Each row below has a hidden score, from 0 to 30, with 15 about the middle. What is it? The score is a weighted sum of the row's numbers plus the product of two more (or one squared), each taken from its middle value.
tensor([-30., 30., -46., 17., 84., -63., -48., -32., -48., -56., 51., 38., 18., -47., -9., -35., -69., -74.,
        0., -43., 1., 4., 2., 52.]) >> 19
tensor([-12., 2., 0., 39., -4., 3., -4., -4., 4., 20., -6., 29., 21., -10., 2., -20., -4., -4.,
        42., 20., 15., 22., 9., -22.]) >> 14
tensor([-2., -17., -35., 18., -10., 9., 29., 22., -10., 24., 46., 25., 19., 21., 41., 8., 2., 0.,
        21., 24., -1., 26., 20., -8.]) >> 15
tensor([6., -29., 17., -15., -13., 37., 8., 17., 24., 2., -20., -12., -4., 27., 23., 41., 25., -11.,
        -12., -2., 1., -23., -6., -22.]) >> 16
tensor([0., -31., -17., 0., -13., 31., 20., 19., 4., 16., 16., -7., 14., 29., 39., 25., 9., -19.,
        -6., 10., 5., -1., 10., -9.]) >> 16
tensor([19., -24., 11., -14., -28., 33., 14., 23., 25., 21., 6., -26., -5., 24., 22., 31., 17., 3.,
        -11., 6., -6., -14., 2., 0.]) >> 15
tensor([-30., 28., -25., 44., 10., -13., -21., 2., -3., 19., 5., 28., 43., -46., -2., -41., -30., -35.,
        15., 38., 22., 26., 21., -6.]) >> 14
tensor([-93., 76., 19., 18., 39., -34., -80., -9., -3., -10., -38., 45., 19., -70., -37., -51., -49., -26.,
        3., -1., 26., 0., 3., 9.]) >> 15
tensor([-46., -29., -55., -43., -17., -19., 26., 1., -15., -11., -10., -49., -4., 30., 36., 27., 23., 26.,
        -67., 28., 14., -9., 6., -6.]) >> 12
tensor([10., 35., -4., 26., 46., -29., 2., -16., 14., 6., 0., 6., 25., -13., -24., -19., -7., 0.,
        35., -11., -17., 32., 5., 8.]) >> 14
tensor([-7., 1., 0., 39., -14., 8., -8., 4., 9., 21., 0., 32., 18., -12., 2., -19., -1., 2.,
        30., 26., 12., 26., 9., -19.]) >> 14
tensor([-2., -33., 10., -10., -12., 32., 10., 29., 11., 10., -21., -12., -1., 29., 25., 34., 26., -6.,
        -18., 11., 11., -10., 1., -30.]) >> 15
tensor([-1., -34., 7., -23., -14., 39., 2., 14., 7., 0., -8., -17., -4., 25., 30., 42., 23., -25.,
        -26., -7., 3., -22., -5., -14.]) >> 18
tensor([-3., -35., 7., -20., -7., 38., 4., 12., 10., -10., -24., -7., -3., 28., 30., 46., 25., -31.,
        -17., -14., 5., -26., -8., -26.]) >> 16
tensor([2., -31., -2., -7., -16., 22., 12., 39., 2., 19., -6., -14., 4., 33., 22., 25., 13., 3.,
        -15., 22., 16., -4., 10., -26.]) >> 14
tensor([82., 14., 45., -46., 14., -38., -5., -48., -12., -72., 39., -7., -71., 18., -76., 13., 33., 60.,
        -47., -74., -62., -73., -40., 44.]) >> 20
tensor([9., -12., -21., 9., -23., 15., 20., 33., 11., 42., 27., -3., 8., 13., 23., 11., 3., 9.,
        3., 24., 2., 17., 25., 6.]) >> 11
tensor([6., -29., 33., -23., -11., 34., -24., 30., 32., -2., -55., -19., -7., 30., 2., 30., 29., 6.,
        -15., 5., 23., -14., -17., -47.]) >> 16
tensor([-25., 41., -14., -1., 67., -35., -73., -1., -48., -62., 34., 33., 17., -31., -16., -27., -64., -62.,
        -28., -27., 44., -10., -4., 68.]) >> 17
tensor([37., -17., 8., -30., -36., 29., 18., 26., 14., 32., 13., -41., -29., 25., 2., 32., 24., 36.,
        -23., -9., -12., -16., 3., 23.]) >> 13
tensor([7., 12., -18., 23., 5., -7., 34., 7., -12., 27., 21., 21., 30., -4., 10., -18., -16., -12.,
        14., 22., 11., 30., 28., 8.]) >> 13
tensor([25., 25., 30., -21., -19., -41., 40., -45., 9., -13., 22., -20., -17., 12., -51., 16., -8., 71.,
        -3., -34., -70., -18., -18., 30.]) >> 13
tensor([8., 20., 3., 36., -8., -55., -28., -63., -40., -22., 83., -32., -54., -24., -55., -10.,
        -43., 70., 34., -69., -113., 11., -19., 66.]) >> 24
tensor([0., -33., -5., -22., -18., 37., 23., 33., 4., 5., 6., -14., -2., 22., 33., 43., 18., -17.,
        -28., 3., -8., -22., 2., -7.]) >> 15
tensor([61., 20., 54., -56., 30., -54., -22., -37., -30., -89., 50., -47., -74., -12., -93., -12., -21., 54.,
        -17., -97., -41., -69., -79., 72.]) >> 18
tensor([15., 34., 40., -2., 25., -28., -30., 5., 4., -23., -10., 11., -16., -9., -46., -27., 8., 27.,
        -29., 2., 56., -23., 20., 24.]) >> 12
tensor([2., -39., 2., -12., -9., 27., 16., 17., 7., -2., -21., -2., 4., 38., 27., 35., 27., -9.,
        -17., 5., 21., -11., -1., -37.]) >> 16
tensor([12., -20., 0., -16., -23., 34., 6., 30., 18., 11., 13., -15., -2., 22., 30., 37., 16., -5.,
        -14., 8., -12., -10., 0., -5.]) >> 14
tensor([0., -15., -51., 23., -12., 10., 32., 34., -17., 33., 73., 12., 34., 10., 51., 2., -9., -19.,
        12., 35., 1., 28., 31., 17.]) >> 13
tensor([3., -34., -21., -11., -13., 31., 23., 38., -8., 12., 22., 0., 10., 23., 45., 34., 13., -24.,
        -21., 6., -1., -6., 6., -5.]) >> 15
tensor([35., 30., 58., 10., 30., -44., -32., -34., -40., -60., 26., -15., -38., 3., -82., -21., -13., 54.,
        56., -83., -69., -8., -40., 36.]) >> 21
tensor([-6., 4., -17., 38., -15., 8., 0., 3., 2., 24., 26., 34., 25., -12., 18., -19., -5., -11.,
        35., 29., 7., 34., 16., -8.]) >> 14
tensor([15., -17., 13., 9., -32., 17., 4., 24., 25., 31., -1., -1., 1., 9., 8., 8., 12., 18.,
        0., 29., 11., 11., 14., -10.]) >> 12
tensor([2., -36., -17., -9., -2., 34., 14., 33., -16., -2., 13., 2., 7., 21., 52., 37., 26., -39.,
        -26., 14., 2., -9., 3., -10.]) >> 18
tensor([4., -39., 17., -20., -10., 34., -2., 22., 16., -5., -35., -15., -9., 29., 23., 48., 29., -17.,
        -26., 1., 5., -30., -9., -31.]) >> 16
tensor([13., -24., -3., -13., -19., 19., 36., 5., -1., 7., -5., -12., -7., 37., 16., 14., 27., 20.,
        -3., 4., 25., 0., 2., -14.]) >> 14
tensor([61., 23., 71., -59., 25., -52., -19., -48., -16., -98., 35., -55., -75., -11., -99., -17.,
        -9., 65., -15., -114., -30., -77., -94., 65.]) >> 17
tensor([68., 20., 30., -46., 29., -55., -13., -34., -47., -91., 78., -52., -52., -17., -76., -15., -26., 45.,
        -18., -92., -53., -55., -78., 86.]) >> 19
tensor([-8., -2., -18., 40., -3., 0., 14., -4., -7., 17., 13., 17., 32., -2., 17., -13., -3., -1.,
        52., 17., 2., 31., 12., -17.]) >> 14
tensor([5., -32., -42., 1., -13., 25., 30., 28., -11., 17., 44., 1., 22., 27., 56., 27., 4., -33.,
        -13., 16., 2., 2., 17., 1.]) >> 15
tensor([7., -33., 12., -19., -15., 35., 10., 32., 10., 2., -13., -8., -7., 21., 30., 41., 29., -16.,
        -26., 8., -2., -20., -3., -17.]) >> 15
tensor([-52., 63., 3., 27., 53., -49., -57., -15., -13., -13., -20., 36., 19., -62., -41., -50., -42., -24.,
        27., -20., 30., 8., -4., 13.]) >> 13
tensor([-30., 51., -3., -16., 64., -32., -57., -4., -43., -60., 23., 35., 16., -27., -17., -15., -49., -56.,
        -32., -24., 47., -28., 5., 56.]) >> 16
tensor([-1., -36., 23., -27., -3., 41., -11., 15., 14., -19., -51., -8., -7., 26., 21., 49., 38., -25.,
        -25., -16., 6., -25., -18., -40.]) >> 17
tensor([19., -5., -23., -46., -26., -5., 87., -18., -25., -2., 35., -8., -46., 14., 26., -7., 15., 44.,
        -41., 18., -15., 8., 5., 46.]) >> 13
tensor([-34., 47., -20., 26., 51., -39., -31., -9., -15., -4., 8., 32., 30., -58., -20., -49., -38., -41.,
        19., -5., 31., 16., 9., 27.]) >> 13
tensor([30., -35., -11., -53., -36., 40., 32., 51., -30., 0., 34., -30., -34., 28., 27., 48., 30., -1.,
        -68., 4., -13., -19., -8., 12.]) >> 16
tensor([-33., 57., -16., 18., 57., -48., -48., -2., -43., -28., 12., 34., 25., -53., -23., -41., -35., -30.,
        20., -18., 35., 10., 4., 33.]) >> 13
tensor([-15., 4., -31., 53., 12., -15., -11., -22., -1., 14., 5., 23., 24., -37., 6., -48., -6., -14.,
        58., 25., -25., 46., 1., -16.]) >> 16
tensor([2., 22., 6., 21., 14., -11., 8., 1., 8., 10., 2., 17., 22., -5., -9., -17., -9., 6.,
        12., 25., 8., 22., 18., -1.]) >> 15
tensor([-52., 67., -7., 23., 56., -52., -55., -18., -30., -25., -9., 37., 27., -72., -36., -58., -42., -28.,
        33., -29., 20., 15., -10., 21.]) >> 13
tensor([-17., 1., 9., 49., -9., 11., -19., -14., 18., 14., -8., 39., 18., -21., -1., -32., 3., -3.,
        35., 26., 18., 21., 1., -23.]) >> 16
tensor([11., 31., 4., -8., 76., -45., -41., -11., -18., -62., 49., 13., -12., -25., -32., -26., -40., -11.,
        6., -52., 4., -1., -28., 64.]) >> 17
tensor([7., -35., 28., -22., -7., 41., -13., 20., 27., -13., -48., -19., -10., 26., 18., 47., 32., -12.,
        -21., -11., 3., -25., -20., -39.]) >> 17
tensor([-84., 69., -14., 16., 59., -53., -76., -14., -51., -37., -14., 45., 24., -79., -29., -46., -68., -55.,
        22., -23., 24., 4., -1., 40.]) >> 14
tensor([-4., 57., 11., 22., -48., 17., -10., -34., 36., 42., 9., 16., -11., -28., -13., -11., -18., 18.,
        -37., 17., -12., -13., 45., 31.]) >> 12
tensor([3., -32., -15., -22., -17., 27., 12., 30., -2., 16., 9., -17., 6., 35., 29., 31., 17., -3.,
        -24., 13., 14., -2., 11., -15.]) >> 15
tensor([92., 44., 24., -69., -50., 19., 55., -37., 17., -1., 16., 2., -106., -26., -33., -9.,
        0., 25., -45., -26., -99., -23., -17., 62.]) >> 14
tensor([18., -25., -1., -30., -27., 41., 22., 33., 14., 22., 18., -35., -14., 30., 18., 35., 22., 7.,
        -24., 3., -4., -13., 6., 12.]) >> 16
tensor([-56., 61., -13., 23., 58., -54., -54., -21., -33., -28., -1., 41., 24., -69., -30., -58., -49., -36.,
        37., -35., 23., 15., -11., 26.]) >> 14
tensor([62., 31., -1., -6., -19., 14., 26., -7., -12., 28., 15., 22., -8., -8., -3., -19., -19., -23.,
        -37., 6., 18., -7., 40., 58.]) >> 11
tensor([-2., 21., 3., 29., 13., -8., -5., 3., -3., 12., -14., 13., 33., -18., -10., -20., -13., -6.,
        27., 22., 16., 29., 13., -12.]) >> 14
tensor([-2., 6., -13., 24., 8., -7., 23., -6., -6., 16., 19., 10., 25., 6., 15., -14., -5., 5.,
        41., 11., 7., 33., 14., -4.]) >> 14
tensor([8., -19., -13., 5., -15., 16., 13., 13., -2., 16., 8., -7., 8., 31., 24., 14., 11., 11.,
        21., 24., 13., 14., 10., -27.]) >> 14
tensor([-5., -36., 11., -22., -11., 33., -1., 36., 13., 0., -35., -14., -7., 27., 21., 40., 26., -11.,
        -29., 6., 13., -18., -5., -36.]) >> 15
tensor([-18., 17., 0., 29., 21., -13., 15., -27., 9., 3., -4., 22., 33., -3., -3., -18., -11., 3.,
        48., 11., -11., 32., 9., -17.]) >> 16
tensor([-38., 47., -7., 28., 28., -23., -33., -3., 0., 11., -12., 25., 39., -51., -21., -40., -34., -40.,
        -3., 23., 34., 8., 25., 13.]) >> 12
tensor([25., -21., -1., -28., -37., 29., 22., 35., 14., 31., 21., -34., -20., 22., 11., 29., 18., 32.,
        -20., -3., -15., -8., 5., 23.]) >> 13
tensor([-27., 22., 2., 41., 15., -10., -14., -8., -2., 19., -13., 32., 25., -31., -13., -29., -22., -18.,
        31., 19., 19., 18., 17., -8.]) >> 14
tensor([8., -26., 4., 2., -13., 24., 3., 36., 18., 15., -4., -5., 9., 24., 20., 13., 15., 2.,
        -6., 29., 17., 8., 5., -22.]) >> 15
tensor([9., -30., 35., -25., -8., 46., -9., 18., 35., -9., -47., -18., -18., 29., 13., 45., 38., -7.,
        -13., -7., 1., -31., -16., -34.]) >> 17
tensor([1., -28., -14., 12., -15., 6., 27., 6., -9., 11., 12., 2., 9., 29., 27., 12., 11., 11.,
        20., 18., 10., 15., 10., -19.]) >> 14
tensor([-6., -38., -28., -12., -3., 30., 16., 28., -18., -9., 12., 4., 9., 27., 53., 40., 19., -43.,
        -25., 10., 5., -10., 5., -18.]) >> 18
tensor([-5., -6., 22., 30., -19., 10., -10., 7., 26., 25., -29., 22., 10., -1., -6., -12., 8., 13.,
        27., 25., 20., 21., 5., -35.]) >> 14
tensor([6., -35., 0., -17., -24., 31., -1., 38., 2., 15., -7., -26., -2., 29., 26., 36., 17., -6.,
        -28., 20., 7., -5., 4., -17.]) >> 15
tensor([7., -22., -14., 2., -16., 18., 16., 23., 8., 19., 7., -8., 11., 31., 26., 19., 15., 5.,
        9., 24., 9., 9., 14., -22.]) >> 14
tensor([-35., 43., -21., 38., 22., -17., -25., -6., -7., 11., 10., 20., 52., -58., -7., -49., -34., -37.,
        20., 27., 22., 25., 17., 11.]) >> 13
tensor([-24., 16., -4., 44., -4., -5., -12., 5., 2., 25., -9., 32., 36., -38., -2., -34., -13., -22.,
        6., 45., 20., 19., 21., -20.]) >> 16
tensor([5., -14., 4., 21., -24., 12., 2., 10., 22., 32., -10., 8., 13., 5., 9., 0., 4., -1.,
        14., 22., 14., 11., 15., -18.]) >> 14
tensor([9., -28., 31., -15., -22., 33., -10., 12., 37., 13., -36., -26., -5., 33., 10., 34., 25., 4.,
        -11., -1., 12., -17., -9., -29.]) >> 18
tensor([10., -29., -2., -25., -10., 35., 3., 38., 14., 4., -14., -16., -5., 20., 28., 38., 19., -14.,
        -16., 20., 2., -13., -2., -25.]) >> 15
tensor([-14., 32., 4., 30., 33., -22., -20., -7., 2., 8., -12., 13., 35., -40., -22., -35., -22., -19.,
        23., 3., 20., 27., 7., 8.]) >> 13
tensor([11., 27., -45., -19., -40., -26., 32., -91., 32., 31., 44., -34., -20., -7., -2., 15.,
        -3., 70., 7., 13., -116., 24., 4., 48.]) >> 22
tensor([12., -12., -1., 15., -21., 7., 1., 21., 11., 32., -11., -2., 12., 8., 8., 6., 9., 13.,
        17., 33., 7., 22., 16., -23.]) >> 12
tensor([75., -6., 51., 0., -62., -18., 52., -83., -23., -49., 46., 10., -107., -4., -58., -29.,
        19., 61., -63., -25., -48., -40., -10., 23.]) >> 22
tensor([-53., 60., -51., 35., 53., -49., -28., -8., -42., -5., 43., 39., 48., -76., -7., -61., -59., -52.,
        30., -5., 13., 33., 11., 42.]) >> 13
tensor([6., -11., 19., 2., -2., 25., 14., 11., 6., -9., -14., 22., -5., 30., 10., 8., 31., 4.,
        3., 15., 29., -3., -4., -28.]) >> 20
tensor([13., 31., 36., 19., 27., -20., 5., -17., 21., -3., -25., 9., 21., 0., -33., -5., 3., 14.,
        8., 0., 14., 5., 8., -7.]) >> 17
tensor([4., -13., 30., 15., -9., 17., -8., 12., 44., 10., -24., 10., 7., 14., -5., -2., 18., 17.,
        17., 10., 20., 3., -7., -32.]) >> 15
tensor([41., -39., -37., -66., -70., 4., 59., -15., -28., 10., 22., -72., -53., 33., 22., 32., 19., 37.,
        -77., -4., -12., -23., 3., 34.]) >> 14
tensor([-43., 59., -1., 13., 69., -55., -64., -12., -51., -54., -7., 32., 10., -59., -38., -53., -52., -38.,
        48., -43., 36., 9., -13., 33.]) >> 14
tensor([15., -29., 8., -29., -31., 37., 14., 22., 23., 11., 6., -28., -4., 24., 18., 41., 18., 3.,
        -24., -10., -8., -21., -4., 1.]) >> 15
tensor([2., -26., 12., 1., -10., 24., 10., 27., 26., 12., -9., 0., 3., 25., 15., 15., 17., -1.,
        -5., 20., 21., -11., 5., -20.]) >> 15
tensor([-9., -5., 4., 18., 0., 0., -6., -7., 16., 10., -27., 7., 17., 10., -3., -3., 1., 20.,
        57., 15., 7., 21., 3., -39.]) >> 15
tensor([-12., 33., -1., 32., 62., -51., -35., -23., 1., -12., -25., 2., 19., -43., -45., -46., -36., -16.,
        51., -25., -21., 27., -11., -3.]) >> 18
tensor([-9., 6., -18., 26., 14., -7., 17., -9., -4., 13., 15., 20., 29., 3., 12., -17., -10., 0.,
        39., 20., 3., 33., 19., -6.]) >> 15
tensor([-56., 46., 22., 31., 43., -44., -60., -20., 20., 2., -52., 22., 19., -70., -53., -60., -39., -13.,
        23., 0., 21., 8., -9., -8.]) >> 17
tensor([16., 27., 8., 20., 21., -21., 9., -12., 2., 1., 14., 13., 31., -5., -7., -12., -9., -7.,
        10., 15., 5., 19., 13., 7.]) >> 16
tensor([-6., 21., -20., 32., 43., -34., -4., -53., 13., -6., 4., -2., 26., -12., -13., -21., -21., -5.,
        63., -28., -70., 47., -9., 6.]) >> 25
tensor([4., -20., -16., -11., -13., 35., 22., 43., -1., 13., 20., -9., 10., 21., 42., 30., 20., -13.,
        -12., 14., -5., 3., 7., -8.]) >> 16
tensor([-4., -5., 20., 30., -20., 10., -13., -3., 22., 30., -34., 14., 7., -2., -8., -9., 2., 2.,
        18., 23., 21., 13., 13., -28.]) >> 15
tensor([9., -40., -62., -35., -18., 22., 43., 51., -58., 6., 62., -12., 8., 29., 62., 37., 13., -40.,
        -60., 16., 10., -5., 12., 6.]) >> 17
tensor([-49., 57., -14., 28., 54., -48., -45., -13., -23., -13., 2., 40., 23., -66., -28., -54., -45., -35.,
        27., -12., 28., 16., 1., 25.]) >> 13
tensor([-19., 17., 31., 31., -19., 13., -26., 1., 33., 34., -46., 27., 8., -20., -20., -24., -3., 3.,
        -1., 36., 22., 10., 22., -35.]) >> 14
tensor([17., 5., 2., -16., -12., -15., 59., -16., 6., 0., 32., 6., -17., 8., 9., -15., 0., 46.,
        -1., 25., -21., 23., 10., 25.]) >> 14
tensor([-2., 5., -32., 43., -19., 6., 4., -2., -8., 35., 25., 25., 37., -15., 25., -17., -20., -30.,
        12., 42., 9., 24., 36., -3.]) >> 14
tensor([-10., 2., -107., -83., -55., -60., 36., -54., -72., -22., 73., -85., -67., 6., 19., 30.,
        -26., 80., -98., -47., -63., -38., 1., 85.]) >> 9
tensor([14., 27., -23., 41., 54., -45., -2., -19., -10., -4., 34., 5., 22., -22., -25., -32., -27., -4.,
        50., -32., -51., 45., 1., 30.]) >> 16
tensor([2., -38., -4., -18., -2., 36., 5., 36., -10., -11., 5., 0., -7., 21., 44., 43., 21., -28.,
        -28., -2., -6., -19., -9., -15.]) >> 19
tensor([-27., 10., 14., 45., 4., -8., -18., -12., 4., 19., -29., 29., 28., -36., -13., -34., -11., -17.,
        23., 21., 23., 20., 8., -20.]) >> 14
tensor([8., -26., 13., -22., -8., 44., 8., 23., 16., -4., -12., -7., -4., 22., 29., 42., 32., -19.,
        -14., -8., -3., -19., -9., -16.]) >> 16
tensor([-3., -7., -12., 31., -14., 5., 12., 3., -2., 35., 7., 15., 14., 2., 14., -7., -6., -4.,
        30., 23., 14., 23., 22., -12.]) >> 14
tensor([-11., -48., -9., -23., -5., 19., 11., 22., -18., -12., -17., -11., 0., 37., 33., 50., 28., -29.,
        -49., 7., 24., -30., -1., -47.]) >> 19
tensor([9., -10., 37., 2., -4., 21., -12., 3., 31., -9., -46., 16., -11., 26., -7., 3., 33., 37.,
        35., 20., 18., 15., -17., -50.]) >> 16
tensor([4., -32., 18., -20., -12., 43., -4., 23., 19., -6., -28., -15., -13., 28., 23., 48., 29., -15.,
        -20., 0., -3., -26., -7., -21.]) >> 16
tensor([-38., 33., 20., 38., 25., -22., -34., -19., 24., 7., -45., 21., 33., -50., -32., -46., -20., -10.,
        24., 11., 27., 15., 0., -17.]) >> 14
tensor([-2., -27., -2., 5., -14., 20., 11., 27., 16., 16., 3., 0., 5., 28., 23., 12., 9., 0.,
        3., 25., 14., 3., 12., -19.]) >> 15
tensor([-6., 4., -5., 32., -1., -6., 0., 5., 2., 24., -8., 16., 21., -1., 0., -11., -15., 0.,
        33., 19., 17., 24., 16., -22.]) >> 13
tensor([-1., -20., -21., 9., -12., 21., 23., 21., 2., 25., 23., 1., 19., 29., 31., 18., 6., -8.,
        8., 18., 10., 5., 23., -8.]) >> 14
tensor([6., -35., 34., -29., -12., 44., -8., 34., 28., -8., -49., -18., -17., 26., 11., 49., 32., -3.,
        -26., 1., 5., -31., -13., -33.]) >> 16
tensor([-5., -46., 0., -30., -2., 28., 4., 26., -16., -15., -22., -9., -12., 31., 31., 51., 31., -43.,
        -53., 6., 23., -36., 0., -34.]) >> 17
tensor([35., -28., 36., -49., -39., 45., 14., 16., 25., 14., -16., -50., -45., 35., -13., 37., 35., 30.,
        -32., -25., -9., -36., -12., 15.]) >> 24
